T: several groups of rows, each row roughly a mix of its group's hidden directions
T (176 x 13)
[2 -5 24 -23 13 7 9 16 15 -8 16 27 -18]
[2 -13 14 16 -1 0 1 -13 18 7 39 23 -11]
[-30 12 -5 13 -9 13 16 18 1 14 22 -12 -22]
[-4 -21 -32 4 -25 1 -6 -10 -20 3 -22 -12 -6]
[16 10 43 2 -5 -14 -5 -8 -13 7 -9 14 -17]
[-16 14 -17 27 30 4 -5 -25 -13 2 7 5 -8]
[-33 -9 3 16 -30 -14 -2 -12 1 3 -3 24 7]
[5 -3 -9 12 20 7 -8 17 -22 1 -31 -22 -18]
[2 15 1 -11 -15 12 -28 4 -3 1 12 -32 -25]
[22 2 -20 29 -10 -33 8 -7 -11 -5 9 -8 4]
[18 -34 12 -26 -5 -15 -14 6 -16 0 -17 0 -1]
[0 -1 -7 15 -3 2 -10 27 31 -27 10 10 -16]
[5 -33 21 -16 0 -15 -7 -12 -7 -20 -8 23 -7]
[-34 7 -9 2 -22 -9 -12 -14 -20 -2 -1 -16 -22]
[-19 -7 -5 -15 -33 2 11 -3 28 20 -6 -1 -15]
[8 -11 -5 34 8 15 -20 -5 -5 1 -15 7 -31]
[11 -9 -1 21 -14 24 12 -1 -22 10 -6 -32 -10]
[-14 -7 7 -14 -14 3 -19 32 15 -17 6 -20 -18]
[-22 -17 -7 -23 5 -18 -10 -18 22 -22 -16 4 3]
[2 -15 24 17 -2 -23 4 30 6 14 -2 -6 23]
[-22 19 -7 -24 14 11 7 6 36 -5 2 1 -11]
[6 -15 -29 -8 8 23 -13 -16 23 17 4 -2 18]
[7 -11 -31 21 3 4 10 -17 9 7 19 -12 -27]
[-1 22 8 -34 -11 1 -2 15 0 0 -5 -27 23]
[13 0 12 -24 13 8 -11 11 38 21 -8 -3 1]
[-19 1 -14 -15 -6 -16 18 33 10 -17 6 -6 -20]
[1 -20 -2 -11 1 -9 10 -19 -2 -36 -18 6 25]
[27 -3 -3 10 30 7 -7 17 1 -24 -13 22 0]
[-21 -14 -14 7 -11 -10 -11 -6 3 -25 -16 -33 9]
[1 -7 13 1 -16 0 17 -2 39 -2 28 7 14]
[2 3 -20 -13 2 -20 17 4 -25 -8 -28 -23 5]
[-5 16 -9 -28 -4 5 -1 7 -14 13 3 -27 32]
[24 13 -26 -1 10 17 11 -25 -12 -21 -1 -11 -6]
[-15 10 -4 2 22 -31 4 -3 10 -28 18 17 3]
[-2 -27 22 -11 8 19 -16 16 23 -8 16 6 14]
[-19 24 -17 -4 13 -4 -1 24 -11 2 -26 -12 -19]
[1 29 5 5 6 -10 -19 -18 -20 -9 -30 -1 15]
[5 -20 -24 4 6 5 18 -6 6 -24 -11 17 29]
[0 -15 14 20 -7 21 -26 -10 30 -13 12 -7 7]
[-28 29 -23 10 -14 11 0 -17 13 6 15 0 0]
[2 -13 28 -19 24 -9 20 -18 -23 -6 5 9 -5]
[34 -10 -6 23 -4 18 -2 0 -3 8 3 -27 21]
[26 -16 1 -26 3 7 4 15 -18 23 -21 9 -1]
[-7 0 -32 7 23 2 15 -5 -17 1 -9 32 4]
[-10 9 1 -3 21 -20 5 -7 30 -7 33 15 5]
[-1 46 -6 1 17 7 -11 9 -19 -15 -3 -5 2]
[8 2 2 30 2 -10 -8 -16 23 -4 36 7 6]
[7 -6 4 22 41 21 0 -12 -12 18 6 3 1]
[25 -9 0 4 -2 17 -15 -30 31 9 8 -1 10]
[17 3 -25 15 12 19 -5 16 -2 -8 -3 33 -16]
[-5 1 -8 34 4 7 25 -15 -16 9 0 -22 18]
[0 33 -15 7 -26 12 9 14 12 -26 3 10 6]
[-20 18 11 -23 1 25 -21 -2 13 -1 -5 11 -24]
[-24 20 14 -19 -15 -17 3 -9 -4 0 24 -22 12]
[-15 10 15 -4 4 -9 8 -28 -29 13 -7 20 -17]
[2 9 21 -9 19 6 -1 13 -8 -5 -38 21 15]
[9 5 10 14 11 -14 13 -32 -11 -24 -8 7 26]
[15 -49 -1 2 -3 -5 10 8 -3 0 -15 -14 -6]
[30 -11 -10 -9 14 2 -6 -11 4 4 -21 -1 -37]
[-15 -3 -22 9 21 10 -3 3 2 22 -6 24 -30]
[16 -9 4 21 6 3 -10 28 22 -13 -7 -22 -21]
[-15 26 -4 7 7 -8 19 -3 -33 27 6 -3 -1]
[14 -33 10 9 -13 -29 -3 0 -5 15 -15 -18 -9]
[-13 -11 8 -6 -15 0 -21 6 32 -4 4 7 -34]
[-22 23 -22 -10 5 -14 11 31 -5 -1 -2 -19 9]
[5 -16 -10 -27 -30 13 1 23 -10 -1 -18 -13 6]
[33 14 -19 18 21 7 19 7 6 -2 14 8 11]
[26 2 16 -11 30 3 -15 22 -6 -4 -18 -14 10]
[7 -9 32 15 -7 4 -1 -10 12 -1 -37 -16 -6]
[7 29 -7 -34 3 6 -12 -3 -22 -15 -11 1 15]
[10 2 18 -13 21 14 -28 -16 4 31 -7 1 -8]
[23 -24 -2 -24 26 3 -3 11 -7 2 -21 20 -2]
[-12 16 2 -38 21 6 2 -1 -4 0 -30 0 9]
[-2 10 22 -1 -18 13 -20 10 26 -24 -2 -17 -13]
[-8 -5 12 -8 13 -27 -22 -18 -31 -10 2 11 -11]
[-10 10 -20 9 -15 -17 -32 3 25 -12 -10 11 13]
[-5 -2 15 40 13 -11 -8 -7 0 -8 21 5 -24]
[-1 -31 21 -4 -18 -24 -17 14 13 0 -9 -13 -13]
[9 10 0 33 35 11 -2 -21 6 8 -1 0 -12]
[-13 12 27 4 -2 -11 3 3 -23 -1 13 29 -24]
[-29 1 -17 4 -7 5 -2 -1 24 -20 -5 -32 -7]
[9 24 4 9 -14 0 17 35 7 -8 21 -1 17]
[17 -5 11 -8 11 -21 20 -4 -42 5 -3 7 0]
[4 7 7 3 6 17 -22 12 9 17 -11 -16 -39]
[40 15 -6 18 -1 -4 10 22 -3 9 20 4 3]
[-14 -17 4 -3 18 -2 -26 -10 19 -14 -9 4 -32]
[15 -9 -19 37 -4 -3 19 -15 -5 -16 -5 -19 5]
[13 16 -9 18 -5 -7 -3 -10 31 -17 -17 -19 -18]
[0 22 1 -19 0 3 6 40 -25 -7 -10 2 10]
[4 -5 5 11 -29 -26 4 9 7 -15 21 5 28]
[6 -26 -21 14 0 6 2 -32 10 17 4 21 11]
[-25 -22 -12 4 -6 -22 14 12 -28 -9 -9 -5 -15]
[-21 -13 6 0 -32 -13 30 17 7 -3 13 7 2]
[-1 -23 16 -23 -7 14 -2 -1 -24 8 -26 17 -11]
[-20 -36 11 2 -10 -10 -25 -13 4 -19 -3 2 11]
[5 -20 17 -5 14 -10 -14 24 0 13 -32 -6 -17]
[7 9 -26 -8 26 21 -29 -11 -1 11 -12 -9 5]
[4 -23 -22 19 -33 -4 -13 -6 -5 -4 -19 -13 -2]
[26 8 22 -4 19 -24 -1 -10 -13 -21 0 19 7]
[-12 -4 3 1 28 -17 -11 -16 1 26 -12 22 -20]
[-19 -33 -21 -2 23 10 13 13 7 11 11 -7 8]
[18 -20 8 17 14 -18 29 14 15 -3 -13 16 -4]
[2 -1 -19 31 -21 10 15 -23 -1 -14 -13 19 3]
[-9 -1 29 -6 6 -29 -4 7 -30 -11 -4 4 -20]
[-10 18 -15 47 -13 12 3 -6 1 5 -1 9 -4]
[-33 -25 -2 12 -3 -8 19 2 16 4 14 -15 -18]
[0 -11 9 -16 -25 -16 -19 -16 9 20 -1 18 -24]
[-3 13 0 -7 -5 -1 8 -21 -39 3 -12 -3 29]
[13 -19 32 12 0 -5 -12 -18 -21 -25 -4 2 3]
[3 12 23 -20 -16 5 -31 13 17 -5 -6 10 -19]
[29 8 -19 -5 1 1 33 -9 4 7 -5 -6 -27]
[-22 -17 -15 4 23 0 11 17 -20 -21 -7 -20 11]
[20 -2 8 8 -18 13 -10 -5 -4 -2 -42 -3 -19]
[0 -7 -17 3 -11 27 13 5 -12 21 -15 -33 -1]
[-5 -9 29 1 1 7 -12 5 16 -11 -39 -1 -15]
[5 -32 17 -23 13 -12 -3 9 12 -16 14 18 10]
[-5 40 11 -16 8 -2 -7 7 30 4 8 12 4]
[-2 -7 18 29 -8 -9 3 15 16 -13 -26 22 13]
[7 -5 -13 11 47 2 14 16 7 4 -9 12 4]
[19 -2 15 24 8 5 -9 27 20 -11 -9 8 -25]
[19 3 26 -1 21 -4 4 30 9 5 -17 11 19]
[3 22 -1 14 25 5 20 26 26 -12 1 -10 -2]
[2 -11 -9 4 -9 -13 6 34 -11 -25 -4 -30 4]
[19 -37 0 -2 25 -2 7 2 8 9 -20 19 -1]
[-6 -32 -20 -4 4 3 8 16 -10 -23 11 -26 11]
[20 27 39 -3 16 14 -10 6 -2 10 1 1 -2]
[-28 1 -12 -15 10 -14 -13 -22 23 -17 -15 -7 13]
[-27 -6 4 19 1 -11 -3 -8 24 8 26 1 -25]
[5 -35 -16 3 -24 8 22 8 4 17 -9 15 -5]
[-3 21 7 20 -5 -13 20 16 -27 -28 -2 -1 -7]
[5 -9 11 29 21 3 -25 0 3 -27 -11 -15 -9]
[-15 10 -12 14 15 -3 -15 -21 -21 -25 20 13 -10]
[10 3 -3 -4 -26 -5 -3 -31 -15 -29 -19 4 8]
[14 4 18 1 19 16 -1 12 35 20 3 2 -20]
[22 14 24 -25 -18 -1 -16 0 22 -12 4 15 1]
[15 9 -20 15 -5 5 9 20 3 -11 -2 -41 7]
[-1 -1 6 11 -3 -34 -10 -23 7 -32 4 15 -10]
[19 -33 5 13 26 7 -14 6 -1 -1 -26 -6 -5]
[21 4 -3 -7 -2 11 -6 11 -46 14 -3 -11 12]
[-7 -2 11 -4 -7 -5 -3 -4 18 -38 -17 -23 21]
[31 8 16 -14 21 19 -5 15 -1 13 -5 15 20]
[24 -28 2 5 0 -2 8 -17 5 -4 15 25 26]
[22 -15 26 -15 15 6 4 -5 -31 -6 -17 -4 12]
[11 -8 24 -29 9 -3 -20 14 -16 15 -9 -19 -12]
[-20 -23 -4 -5 -2 -13 20 -23 32 -4 -2 8 10]
[11 -9 15 12 8 -10 -13 36 8 -9 -31 3 -4]
[-34 -16 -27 13 0 -6 15 -10 -14 -17 1 9 11]
[20 -6 11 9 -1 -4 11 4 -37 31 10 -5 8]
[25 11 0 10 8 4 7 27 -29 17 19 3 11]
[-12 6 -4 23 -8 5 0 11 41 -16 5 9 -18]
[8 -13 11 14 11 -2 25 12 32 -5 22 -10 17]
[-8 -2 -25 13 -27 8 18 3 -7 6 21 26 -10]
[-17 34 0 -4 -12 -6 5 1 24 -28 14 0 12]
[2 -2 32 -3 8 -16 -20 10 -8 -25 6 23 13]
[-7 9 38 -16 6 9 11 -3 -1 4 -8 -11 32]
[-17 22 -23 7 4 9 -14 -29 -16 4 11 14 -16]
[-11 -2 -5 -7 11 0 -5 24 1 -41 -17 20 11]
[15 22 0 2 -18 31 -9 -5 26 10 -2 -20 4]
[30 -17 -10 -5 29 -7 0 15 8 13 -6 2 -25]
[-22 6 -36 17 14 3 9 3 17 4 -12 -15 -16]
[-24 -29 12 5 -24 4 -14 -2 -21 10 -5 16 -12]
[-16 -2 -20 -11 -12 1 11 9 -7 40 4 20 -10]
[8 -42 -26 3 13 13 0 2 -12 -1 -6 -17 8]
[-3 7 -12 39 -3 -10 13 8 -9 15 2 22 23]
[10 -23 16 21 3 -20 0 17 -7 19 -28 -11 1]
[16 25 -9 5 17 -13 -26 -24 -7 -21 -11 6 -3]
[8 3 35 -31 -2 -5 -6 17 16 17 -1 12 2]
[13 4 1 22 15 -4 2 -24 -18 -32 -10 11 18]
[0 3 -21 6 -11 -6 -20 -7 11 -23 -31 -23 11]
[-16 -5 -24 -1 -3 15 -10 -19 28 -5 -24 11 -17]
[-17 -18 -14 32 -6 -7 3 18 23 -19 13 -2 -8]
[-1 3 -12 -5 35 -25 -19 -2 1 -18 -18 -5 -16]
[-25 7 -11 -12 -32 -3 19 -3 19 0 12 -10 19]
[16 -1 19 12 -7 7 -6 29 12 25 -6 -6 -28]
[-5 31 -18 27 -19 13 6 12 0 -8 22 -1 8]
[-6 36 -4 1 5 15 -3 -11 31 10 18 12 11]

which group is each row in? (one row of each group first)
[5 33 6 -19 19 -3 -6 4 -22 23 20 0 3] | E
[-19 -12 4 12 -10 -11 -4 12 -38 22 11 3 16] | B
[4 8 -7 -6 -15 20 -8 -22 21 17 19 18 24] | U
[23 -15 3 -24 -4 -18 -6 15 6 -14 22 -26 2] | W

[-8 17 13 -1 7 -2 -7 20 -18 31 -13 25 16] | W
[-32 5 9 -15 -17 2 -16 -4 -16 -23 -22 9 7] | W
[-5 2 -31 0 15 -3 12 2 -13 25 34 5 1] | W
[5 1 8 -15 -2 29 -15 9 32 -22 -17 -3 -8] | B
[3 19 -9 -16 -19 5 4 5 -39 -1 11 -9 22] | E
[-9 10 -28 -6 1 4 13 -16 -4 7 40 12 7] | W
[-44 -7 -18 -11 -3 -2 10 20 -7 -1 13 -11 -1] | U
[-2 -20 8 -1 4 -38 2 -24 -16 -23 -1 8 0] | B
[8 -7 -15 15 11 -11 13 8 -31 -15 -13 -17 25] | W
[10 -4 -24 -5 -3 -11 -1 38 7 -6 -1 -18 25] | B
[-18 -16 -15 -6 -32 0 -10 -6 -18 -10 -1 -29 -9] | U
[-12 0 -7 17 -33 -6 4 -29 -11 5 17 -20 6] | W
[-42 10 -9 -2 0 -19 17 9 12 3 15 15 -5] | U
[13 -16 -4 -18 10 18 -35 -16 -4 12 -6 -21 0] | U
